Each named turn below is shown by a few rows before and after it. Which turns, in which order, take the first row of each later pair to the second? The first pair is answered.
k_825 (before -> after):
[ 51 -47  34  17 -56 -46 -24   8  22  14   1  19  25   2  -7  14 -14  -7
 -10 -43  -7  32 -20 -16  -9  41  44  -3  -4]  ->  [ 37 -43  34   4 -45 -22 -30  19  41  10 -17   9   5 -13  -9  38  13 -17
 -23 -51   9  28 -16 -27  18  43  39  -5 -24]
[ 33  -8 -34  -6  35  21 -22  45 -22 -30 -26 -26  -8 -18 -28 -16  50   3
 -15  24   6 -15   1 -20  19  50 -23 -49 -63]  ->  [  1   9  -7 -48  68  13   6  44 -44 -23 -23 -30 -11 -35   1 -10  79  10
  -4   1  13  -7   9 -22  34   0 -17 -21 -32]
[-45   2 -37 -18 -18 -16   1  27 -14  -9  11  15  -7  -1 -30  -5  34  -2
  10 -30  -7  -5  13 -21  -8   7 -12 -23  16]  ->  [-44   5 -36 -17 -20 -24   1  21 -23  -7  17  18  -3   1 -28 -11  27   0
  12 -31 -10  -7  15 -20 -12   0 -10 -22  24]
k_941 (before -> after):
[ 11  -4 -23  39  -1  33 -29   1  65 -22 -25 -12 -38  -6 -31  24  24  21
 -21   3   2 -26  -8 -31  30  55 -10 -14 -38]  ->  [ 39   4 -39  54 -20 -22 -19 -21   2 -16   4   0  24  17 -35 -27 -34  37
  14  14 -42 -31 -18 -14 -31  49  -3 -26   9]
[  9  -6   4  25  -2  16 -13  -9  18 -11   4   2   3   0 -15   8  -9  -1
 -12  10  -2  10   1 -12  -1  16  -9  -4 -13]  ->  [  2   3  -2  19   1  -8  -4 -15 -21  -2   9   5  27   0 -16  -7 -17   3
   3  -1 -13   3  -2 -12 -17  -1  -8  -7  14]
[-60  11 -28  14  36 -19  23 -20 -33  31  12  10  11 -27  15   0  18 -14
  31 -40 -40 -12  -5 -11 -19  21   9 -21  15]  ->  [-63  -5 -10  22  36  26   8  -9  31  21   1  -1 -36 -32  17  33  43 -20
  -1 -32  -9  -3  -3 -21  16  44   6 -16 -31]
[-19  21 -19   0 -13  19   2 -17 -52 -13 -13 -37 -14 -15 -27 -15  56  -4
   8 -37  15 -31 -21 -49   8 -14  17 -33  -4]  ->  [  6   2  -4  24 -32  43 -16 -15   2 -25 -10 -36 -37  -4 -33  -6  41  -2
 -15 -12  29 -25 -24 -45  16  18  22 -30 -40]
k_317 (before -> after):
[ -4  26   4  37  67  18  -3  -3  -2   4  17 -23   9  -6   8  24  20 -14
 -10 -16  13 -12  40 -21  30 -11 -11 -18  13]  ->  [ 20  15   7  57  46  27 -16  -4  20  -2  24 -23   2   8  -4  20  -3 -11
 -19   6  13 -11  35 -18  26  15 -11 -31  -4]
[ -7 -14  62 -26   5  40   9   4  78  14  -5 -11 -48 -12   2  46  22  -5
 -29   2  16  -1  -3  -4  15 -18   5  39 -23]  ->  [ 47 -27  51  19 -35  17  -5 -15  77   9  25   0 -15  20 -17  11 -48   9
 -19  37 -10   1 -14  12 -36  17  13  24 -19]
[-49  10 -13 -22  13   0  21   9 -14   4 -23   4  -6 -31  -3   7  20  28
   5 -22   5 -16 -17 -18   0 -16 -11  10 -13]  ->  [-26  -6  -9   0  -4  20  -1   9  32  -5 -19   4 -24 -21 -15  13  11  30
 -13   0  16 -15 -20 -13   5  19 -13   5 -45]
k_516 (before -> after):
[ -4  -4 -52  15   4 -26  -2  27  -5  15 -14  18   2   4 -21  22   2  33
   4   6 -25 -20   3  14 -15  12  15 -55   6]  ->  [ -4  -1 -31   8   3 -44  16  15 -18  13   6  17  18  12   1   2 -13  41
  14  11 -32  -5   0  26 -31  -8  23 -33  29]
[  8  -2 -12 -10  -8  -9  10   4   1  -6  34 -26  23  -8  24 -13  -2 -16
  24  -9   1 -17   8  13  25  -9 -15 -35 -17]  ->  [ 11  -2  -5 -16  -9  -7  15   4   6  -6  38 -26  24  -8  29 -18  -2 -12
  26  -7   0 -13   9  13  22 -11 -11 -27 -14]
[  0  -9   5  11  15  12   5   2   9   3  -3  -8 -13  -3   3  16  14  -4
  -5  -5  19   0  -2  12  17   6 -17   1 -28]  ->  [ -2  -5 -17  12  11   3  -2   1  -8   7  -8  -5   0  -2  -7  16  14  -7
   4 -11  11  -7  -3  10   8  11 -22 -16 -24]
[ 45   9  12 -27 -26  -8  10  23 -10 -11   8   2 -45 -36  16 -18   3  26
  17  33 -47  15   6 -15   7  19 -23  34  20]  ->  [ 43   4  12 -27 -25   2   5  23   3 -12   3   1 -54 -38  11 -10  13  25
  11  31 -40  12   5 -17  17  23 -28  33  11]
k_704 (before -> after):
[ -9  55 -12  -3  19 -22   3  11  -6  -2  15   0 -17 -22 -19  -3   3 -13
  28 -26  -6   6  15   0 -16 -36 -44 -32  19]  ->  [ 25  42  17  15   1 -27   3  -1  21 -13  39   3 -12  -3 -15 -19 -36  -1
  17   4 -10  21  12  13 -32 -27 -30 -18  21]
[  5   1 -22 -12   6   1  16  19   3  -5   1 -25 -12 -29  -9  18  15   1
  -4 -20  -2  -5   1   2  -2  -9   4   1   4]  ->  [ 12   0 -11  -8   0 -13  24  12  -7  -5  17 -22   1 -21   0   3  -6   5
   7 -14 -10   2   1  11 -15 -17   9   8  14]
[  1  -1  13  24  34   3   7  27 -42  19 -13   7   7 -19   4  22  19   5
  27  -4 -14 -16  32  -8  12   0 -15  -1   4]  ->  [ 20  -9  34  35  20  -8  15  15 -37  15  11  11  18  -3  10   3 -11  12
  31  16 -20  -2  28   5  -6   0  -2   7  15]
[ 15  -6  12  -4  -8   6   6 -26   9  34   2  -3  42   4 -17 -22 -11  -5
 -24  -8 -23  -5 -22  30 -26 -25  25  15  49]  ->  [ 26 -17  11  11 -18  33 -11 -23  53  27  -7  -4  13   4 -30  -2  -3  -8
 -44   7  -7  -5 -25  29  -8   9  20   7  12]
Then:
Between the rows of a pair lie 2 to 3 turns.
[-10  55 -14 -47  43 -28 -11  43 -39  21  23   3  37 -14  15 -11  39  -8
   0 -55  13  17 -22  12  -5 -24 -16   7  62]  ->  [  2  48  28 -46  37 -26   3  32 -14  16  45   1  32  -7  33 -18  27   4
  -5 -40  22  39 -23  22  -4 -36  -5  34  65] : k_704, k_941
[ -3  -8  51  -1  14  43   6  10  50 -31 -15  -9 -56  -9  46  29  20  15
   4   1  12  27  30 -25  56 -15  13  35  10]  ->  [ 24   5  19  18 -11 -32  18 -13 -36 -18  16   6  23  14  36 -37 -46  30
  53   4 -47  13  21  -5 -21 -21  20  13  69] : k_317, k_941
[-47   7 -57 -15  13  27 -37  33  12  29 -16 -25 -29   1   9  39  27 -22
  -3 -30   0 -41   6 -44  16  17 -37 -55  -9]  ->  [ -9   5  29 -12  -3 -32  12  -6  -7  24  59 -15  25  32  58 -28 -51  14
  25   6 -34  11   2 -11 -43 -35   4   9  61] : k_825, k_704
[-18  14  19 -20  29 -22  28 -15 -30   6  24  -8  11 -11  14   0  17  14
   9 -38 -11   0  -4  -9  -6 -50  -4  25  23]  ->  [ 36 -11 -24  43 -17  -4 -18 -13   9  -3  19   1   1  11 -34  -1 -23   9
  -6  -1 -20 -18 -15  -5 -22  35 -12 -23 -29] : k_825, k_825
[-13  41 -54   5  10  -6 -25  13  -2  42 -13 -45 -23 -15  -4  -6  16  -6
  -1  -3   2 -18  -2   7   6   3  31  -4 -25]  ->  [  2  30 -33  17   0   7 -31   9  37  35  -4 -47 -34  -4  -1  -5   1  -1
 -11  15  11  -5  -2  11  13  14  37   3 -42] : k_704, k_941, k_317
[  0 -15  41  19 -16   6  47 -17  42  -9  38  -9   2  31  43 -10 -41  14
 -13  22  18  27   8   5  -9  -3   8  28   6]  ->  [ 18 -14 -20  47 -38  -4  17 -16  18  -5  23  -3  23  40   5 -20 -59  10
  -2  26  -6  -3  -2   2 -34  39  -8 -18  -3] : k_825, k_941, k_825
[ 39 -12 -20  46 -41 -27 -13 -25   1  -5  41  13   3  13 -22 -34 -57   7
   6  30 -19   2 -20  24 -40  33  24 -27  -2]  ->  [  2 -19  -7  19 -11  39 -24   2  67  -9   4  -2 -66 -17 -13  30  15 -13
 -33  16  32   3 -11   5  33  31  10 -14 -50] : k_317, k_317, k_317
[-48 -24 -42  -4  -9  21   5  11  12  -8 -21 -11 -12  -9 -24  14  22 -35
  14 -10  22  -9  26  -8  13   6 -32 -19 -41]  ->  [-54 -26 -32  -9  -1  25  11   9  19 -13 -17 -10 -20  -9 -16  19  27 -36
  12 -10  30  -4  26  -6  16   1 -28 -12 -40] : k_317, k_825
[ -1   9 -37  11   0   9   5   9   1  -8 -15  -8 -22  12 -44  24  21 -16
 -19  10   6 -24   4  -7  37  10 -31 -17 -16]  ->  [ 14   3 -29  23 -13  13   0   7  17 -14  -6  -9 -27  22 -43  19   7  -8
 -25  24   8 -18   1  -4  33  19 -28 -14 -21] : k_704, k_317, k_317
[  1  15 -66  15  -9 -23 -69  54  21 -18  -8 -21  14 -21 -32  10 -53 -17
  10   7   8   5   2  21 -29   2   4 -27  10]  ->  [ 16  12 -19  14 -14 -37 -51  42  32 -26  23 -21  23 -12  -9  -9 -80  -1
  15  22   3  27   2  34 -42 -19  21   2  27] : k_825, k_704, k_704
[ -7  10 -39   5   0  -9   0   9 -29  17 -11  10  15 -12 -25  -4   9  -9
  15 -13  -5 -26  -7  -6 -10  12  -2 -36  -2]  ->  [  9   5 -13   8 -10 -24  10  -1 -34  12  12  10  28   1 -13 -23 -19   4
  21   1 -15 -12 -10   6 -28   1   9 -17  16] : k_825, k_704
[-43  -9 -10   9  -1 -27   7 -12 -45  29  17  -7   4   9  -4 -25 -27  -3
  -9 -48 -31 -38 -14  13 -56 -18  -8 -39  16]  ->  [-38 -24 -17  24  -3  22 -21   1  14  22 -13 -15 -39   2 -19  12   0 -15
 -38 -39  -1 -45 -12   2 -19  21 -20 -49 -40] : k_825, k_941, k_941
[ 54 -40 -45  13 -24   0 -10  12   3 -16  -7  25  70  33 -36   7   2 -40
  18  28 -45  22 -21 -43 -18  16   1   0 -11]  ->  [  2 -19 -36 -40  14 -10  19  19 -35  -4 -18  17  70   6  -6  16  48 -45
  32 -11 -39  21 -10 -50   3 -39  -1  22  22] : k_516, k_941
[ -6  -4  60  -9   5  12  25  -4  32  -5  16 -11  -9   4  25   4   8  30
   7  -1   2  22  23  18  -7 -26  34  20   7]  ->  [-10   3  56 -12   7   1  31  -9  17  -1  17 -12   2   6  27  -5   2  30
  14  -5  -6  20  21  17 -15 -34  35  18  24] : k_941, k_941
[ 35 -31 -32  -2 -39  17 -14   4 -26  23 -18   4   8  19 -53  16  -2   2
  14   9  -5  35  -5  21 -12  77   0 -11  25]  ->  [ 29 -24  10 -19 -31  -3  17 -10 -38  21   8   3  24  22 -23  -3 -16  15
  28  10  -7  57  -3  33 -23  33  15  25  62] : k_516, k_941, k_704
[ 10   8  54 -25 -29   1  40  -4 -10 -21  48  -4  17 -23  45 -12   5  15
  50 -17  -9  36  35  23 -29 -36 -15  15  43]  ->  [ 34 -11  -3  24 -57  56 -20  16  54 -30  10  -2 -24 -23  -9  26  18  -7
  13   0  11   9  30   6  -7  52 -35 -37 -38] : k_825, k_704
[  9   0 -55  20   4  -2  13  24 -15  37  -5 -12  -5  49 -53 -27   6 -23
  29 -11 -31  -3  29  -9  -6  31 -34 -44 -35]  ->  [ 36 -20  -4  36 -13  12  15  11  39  22  22  -8 -19  63 -31 -31 -24  -9
  15  20 -19  23  33   1  -4  39 -20 -16 -46] : k_704, k_516, k_704
[ 19  -4  -2  16 -16 -12 -37 -11  21 -17 -16   6  10  11 -36   8 -35  36
   6   9   3 -29   6  -5  -5  26  -8 -32 -15]  ->  [ -7  -4  13  -5   5  10 -32   1  43 -17 -30  -2 -19  -5 -20  31   1  33
  -7  -4  27 -23  11 -14  27   8 -13 -17 -27] : k_317, k_317, k_941
[-93  18 -32 -52   3  29  12  43  10 -23 -76   2 -15 -57  -5  24  51 -20
 -48 -30 -13 -37  38  -9  39  18 -17 -39 -27]  ->  [-13   7 -41   9 -57 -40  12   9 -33 -25 -19  21  61  -5 -26 -60 -65   4
 -15  17 -77 -34  21  18 -59  47   6 -60  14] : k_941, k_941
[ 63 -23  33  48 -18  30 -11 -20   8 -21  40  18 -13  20  -6  -8 -69  13
 -36  31  20  37  -5  21   9  34  -7  18 -33]  ->  [ -23   25  -31  -28   37   -7   13   -7 -113    6   -1   15   16  -25
   -1    2    2   -3    3  -51    2    0    3   -3   19  -34  -30    0
   25] : k_704, k_704
[ -6 -27 -26   3 -17  17 -13 -14   1   2 -35   1  16  19 -22  -8   7   4
 -26  16  -9 -15  13  -9   3  13 -17 -42  -2]  ->  [  1 -32  -9   4 -25  23 -12 -16  21  -7 -28  -2   7  20 -16  -5   0   5
 -34  27  -5  -6  12  -8   8  14 -17 -32 -11] : k_825, k_941
[ 38 -56  72  28 -28 -12  24  21   9  24  25   2   8 -28  22 -52 -32  58
  17   8   2  41 -24  14 -26 -13  18  59  -1]  ->  [ 62 -63  26  64 -47  -8  -7  23  11  24  11   7   7 -19 -14 -53 -47  49
  11  20  -8  16 -31   8 -36  37   6  20 -29] : k_704, k_317
[ 18 -21 -51 -13  32   0  17   3 -31  26 -34   2  21 -35   7   2   2 -24
 -11   0  -2 -23  23  -3  36   8 -26  -3  28]  ->  [ 41 -35 -45  10  15  18   4   1   8  19 -31   4   6 -27  -1   3 -16 -22
 -27  23   6 -18  21   1  37  37 -23  -8   0] : k_825, k_317, k_317
[-36 -17  -8   9  -5  17 -25 -36 -41   8 -42 -12 -12 -32   2  27  21 -13
  -3   7  17   3 -21  16   5  14  18 -20 -13]  ->  [-29 -22   7  10  -7  24 -29 -38 -18   7 -37 -13 -22 -30  10  29  18 -14
 -13  12  23  11 -22  19  12  18  20 -15 -20] : k_825, k_317
[ -4   0 -28  -8   8  14 -18  22   9  17 -34  -2   0  -5 -16  -8   6 -25
  31 -10  23 -54  15  -9  11 -14   6 -18  -7]  ->  [ 14 -13  -4   7  -3  30 -22  19  47   7 -22   1 -12   2 -14  -9  -8 -18
  17  12  34 -39  14  -5  12  -1  11  -8 -25] : k_704, k_941, k_317
[-21  -2  -6  -6  13  48  -5  11  21  -9 -25   7 -22 -17 -17  26  26 -14
 -22   2  15 -19   7 -13  18  27  -4 -21 -41]  ->  [-19  11  48 -25  18  -1  38 -10 -15 -11  18  14  15  -6  25 -16  -9   7
   3   7  -9  12   9   8 -14 -32  22  27  25] : k_825, k_704
[ 17  19 -12  -4  22 -37 -14 -24 -62  51  21  25  69 -19  10 -32  11  -5
  17  -7 -51 -32 -16  17  -2  26 -51 -38  17]  ->  [ 23  -7  22   9  19  37 -38  -9  48  34   1  13  -7 -20  12  17  41 -14
 -34  13   1 -15  -8   4  56  66 -53 -25 -56] : k_317, k_941
[ -8  37 -62 -11 -17 -30   1  -2 -79  21  -6  -7  46  -8  -4 -18  -6 -12
  35 -27 -36 -24   4   0 -35 -16 -21 -21  34]  ->  [ 64  -1  20  38 -55  -2  -2 -17  29  -7  42  -2  22  28  13 -34 -64   7
   1  41 -17  24  -3  21 -38  19   5  21  -2] : k_704, k_516
[  9 -87  -4 -13  23  26 -43  -8   6   3 -44 -35 -40  31  -3  20   5 -14
 -56   3  47   2 -25 -15  29   4  17 -18   1]  ->  [-21 -62  -4 -45  49   0 -19  -9 -43  17 -45 -36 -19  18  14  12  21 -12
 -32 -25  36  -1 -23 -18  23 -42  19  -7  44] : k_941, k_317, k_317
[-14  -2   6 -10   6  15  -4  10   7  -3  -8  -6 -18 -18   1  15  25  -3
  -9 -21  14   0  20  -8  27  -4  -1   4   2]  ->  [ 19  -7   3  14 -15 -13  -3  -7 -14  -7  18   3  20   7  -6 -18 -27  12
   9  -3 -12   3  11   6 -14  -1  10  -3  20] : k_941, k_317
[  7   7 -43   1 -12 -36  -9  -5 -57  12   2   8  40   6 -24 -21 -19 -10
  19  -6 -38 -32 -12  -1 -42   3 -14 -21  22]  ->  [ 38  -9 -32  29 -32 -20 -19  -9 -13   2  12  12  29  22 -32 -24 -40  -6
   6  23 -32 -25 -15   5 -45  32 -14 -22  -2] : k_941, k_941, k_941
[ -5  -5  -2 -23  13 -36  -2   2 -41  -6  -4  -5  20   3   3 -19 -24  20
  14  15  -7   4  -5  16 -17 -20  28 -18  22]  ->  [-14  -2 -21 -28  19 -33 -10   7 -47  -6 -20  -5  15  -6  -4 -10  -8  13
  16   5  -4  -7  -5  10 -10 -16  20 -33  19] : k_825, k_317
[-86  37  13 -31  30  -3  57  -2 -38 -10   4  -2  27 -45  -1  12  46  12
  20 -46 -22  16  -9 -17  17 -68  -8  13  18]  ->  [-49  15  78 -16  12   3  67 -17  18 -28  42   0  17 -24  26  -2   7  28
   2  -7 -11  52 -13   3  13 -67  15  51  15] : k_704, k_317
[-35  34 -17 -11  25  -1  -9  34   1  30 -21  -3  -1 -17  -3  23  46 -15
 -17  -8   0  14  15 -21  -5 -23 -12  23 -15]  ->  [ 14  13  25  28  -6  -5 -10  17  43  17  18   4  10  14   2  -7 -11   4
 -22  39  -6  39   6   2 -31  -5   5  41 -19] : k_704, k_704
[ 26  14   5  -7  -9   3   6   8 -10  30  50  22  25  27  17 -33 -35  25
  -1   0 -16  17  16  21 -22 -18  27  -3  14]  ->  [-13  24 -38 -25  12  42 -14  34  -7  36   0  14 -15   0  -4  16  29   0
 -18 -30   7  -8  21  -4  22  -1  -1 -29 -20] : k_704, k_704
[ 50  -9  31  42 -27  47 -12   1  46   3  -2  16 -42  31  33   8 -26  45
 -17  12  -7 -46   0 -36 -24  29   2 -12 -20]  ->  [ 56  -4  36  44 -32  15   1  -8  16   6  15  18 -11  36  40 -15 -49  57
  -2  11 -25 -42  -3 -27 -50  13  11  -6   8] : k_825, k_941
[ 25  -6  26  -1 -20 -49  37 -28 -16   4  48   9  40  21  15 -66 -41   6
  25   1 -21  36   9   9 -30 -52  22  32  59]  ->  [ 16 -17 -70  33 -26  29 -38  15  40   2 -31   2 -27   2 -57   9  23 -35
 -21  -9  14 -18   9 -24  23  50 -23 -49 -48] : k_825, k_704
[-38  -5 -36 -29  17 -20   0  10 -35   7 -18   7   9   1 -13 -15   6 -28
  42  -9 -24 -53 -13 -35  -1 -22   8 -11   2]  ->  [ 10 -22 -15   9 -19 -23  -7  -5  -6  -3  11  15  16  28 -14 -40 -47 -14
  36  31 -35 -37 -21 -19 -30   4  23  -1  -1] : k_825, k_704
[-31  10 -81   3  -3   4 -17  14 -16  13 -23  -7 -10 -13 -40  15  43 -22
 -24 -24  -6 -42  12 -25  13  17 -40 -32 -24]  ->  [-58  21 -36 -37  26  -5  14  14 -29  13 -13  -9 -11 -25  -4  16  64 -16
 -18 -41   3 -22  17 -23  28 -41 -33   9   9] : k_704, k_317
